Small tables with named rows and columns. After each table, cells are looked up by row and column.

napip:
           bodob    fezuv   rolil     giso     bipi      pok      lal   zonodi      mov  rugoza
memugi    19.655   -4.165  24.269   -0.727   -0.975  -30.763   -2.428  -16.661  -24.126   5.049
ses       15.354  -11.055  51.118   -5.192  -14.884  -55.739  -25.545  -26.013  -69.720  17.174
libi      43.638  -25.776  19.113   17.090   11.758  -38.299   -6.229  -43.033  -67.363  25.485
kemakob   29.275    5.339  26.748   26.832   13.409  -13.362  -17.205   -7.415  -29.463  20.166
sunogo   -13.806   15.871  20.871   -0.039   57.530   25.664  -38.531   40.624  -17.150  20.766
fad      -29.308   14.252  38.795  -31.439   25.649   13.633  -40.824   38.683  -22.071  17.325
fuz       54.121    5.195  40.162   40.298    3.441  -26.681  -18.189  -20.802  -49.141  11.121
bib       18.976  -24.337  39.101  -14.617  -19.191  -53.934  -11.466  -39.282  -70.273   8.465
pib       13.016  -17.429  25.401  -31.459    7.796  -43.974    3.896  -20.786  -34.586  -0.123
sopuge    15.163   10.128  41.799    6.541  -13.014  -27.691  -20.705   -2.426  -32.823  -2.153
vafube    51.925    2.267  17.822   31.863   62.293    1.680  -29.810   -9.982  -52.629  24.072

What is the mov of sopuge in napip? -32.823
What is the giso of libi in napip? 17.090
What is the mov of fad in napip? -22.071
What is the fezuv of sopuge in napip? 10.128
What is the rolil of fuz in napip? 40.162
What is the rugoza of vafube in napip? 24.072
What is the giso of pib in napip? -31.459
What is the fezuv of sunogo in napip? 15.871
What is the zonodi of memugi in napip? -16.661
What is the lal of fad in napip? -40.824
What is the rugoza of fad in napip? 17.325
What is the rugoza of fuz in napip? 11.121
What is the rolil of bib in napip? 39.101
What is the bipi of sopuge in napip? -13.014

Table sovud
,koz,rege,vonite,lisukuv,dadava,dugezad,paga,zusabog
vakikol,0.524,0.519,0.529,0.541,0.635,0.557,0.561,0.550
dugi,0.944,0.628,0.513,0.656,0.570,0.563,0.408,0.494
tigatik,0.282,0.565,0.530,0.509,0.558,0.559,0.510,0.563
kod,0.225,0.617,0.541,0.495,0.557,0.562,0.554,0.594
guguve,0.599,0.501,0.558,0.510,0.529,0.549,0.457,0.622
tidi,0.591,0.492,0.518,0.584,0.488,0.510,0.394,0.555
sebog,0.429,0.555,0.549,0.612,0.585,0.553,0.540,0.518
suz,0.600,0.454,0.625,0.562,0.561,0.584,0.460,0.555
numako,0.564,0.482,0.576,0.518,0.509,0.554,0.466,0.504
zod,0.734,0.559,0.620,0.524,0.560,0.512,0.444,0.515

koz of tidi = 0.591
rege of guguve = 0.501
zusabog of zod = 0.515
paga of sebog = 0.540
rege of tidi = 0.492
paga of guguve = 0.457
vonite of numako = 0.576
vonite of kod = 0.541
rege of numako = 0.482
dadava of vakikol = 0.635
dugezad of sebog = 0.553
paga of vakikol = 0.561
vonite of vakikol = 0.529
paga of numako = 0.466
dadava of tidi = 0.488

kigid.csv
,kinute,pipa,zet,fizofen,sosub
guf,18.3,11.8,9.8,19.0,22.9
dis,7.1,17.1,0.6,36.8,15.6
mudum,3.7,3.3,-5.0,15.9,26.8
badavot,26.6,2.7,23.8,-2.9,11.0
mavegub,-1.2,28.6,-17.8,52.3,49.2
tirut,15.6,34.8,2.9,56.5,29.4
fizeg,4.7,-32.0,30.8,-77.6,-19.0
dugizit,24.9,17.9,21.4,0.6,31.7

mavegub, sosub -> 49.2
mudum, sosub -> 26.8
dis, sosub -> 15.6
tirut, zet -> 2.9
guf, pipa -> 11.8
dugizit, sosub -> 31.7
dis, fizofen -> 36.8
guf, fizofen -> 19.0
tirut, fizofen -> 56.5
mudum, kinute -> 3.7
fizeg, kinute -> 4.7
dis, kinute -> 7.1
Row with the largest pipa: tirut

ripeg =
	taru	kes	nov	tuz	fugiro	vikezo	zeruk	tuse	zal	kur
muger	4730	3670	4519	4822	3723	3299	2813	4131	3711	4144
tos	7029	4235	5259	6534	3726	2995	2434	5480	3318	5240
dozotu	6239	4214	4634	5586	3665	2696	2551	5045	3379	4458
badekup	6517	4307	5148	5820	3636	2783	2835	5063	3471	4933
fulal	5616	4036	4951	5286	3659	2858	2908	5129	3476	4680
lur	7430	4384	5312	6992	3776	2673	2255	6085	3032	5362
led	4549	3769	3914	4275	3785	3517	3423	4301	3812	4295
sobilel	7777	4439	5601	6933	3661	2327	1773	6232	3169	5158
kig	4000	3564	4107	4008	3734	3114	3281	3758	3977	4026
gimifip	7150	4389	5347	6835	4003	2697	2000	5745	3431	5003
feb	6893	4288	4823	6178	3882	2737	2322	5222	3636	4920
fug	5069	4054	4380	5001	3979	3213	3245	4844	3688	4511
bofa	5418	3788	4419	5377	3693	3021	2523	4716	3363	4325

taru of gimifip = 7150
taru of feb = 6893
fugiro of feb = 3882
zal of fug = 3688
zal of sobilel = 3169
fugiro of tos = 3726
tuse of feb = 5222
nov of badekup = 5148
kur of fulal = 4680
zal of gimifip = 3431
Which row has the largest zal? kig

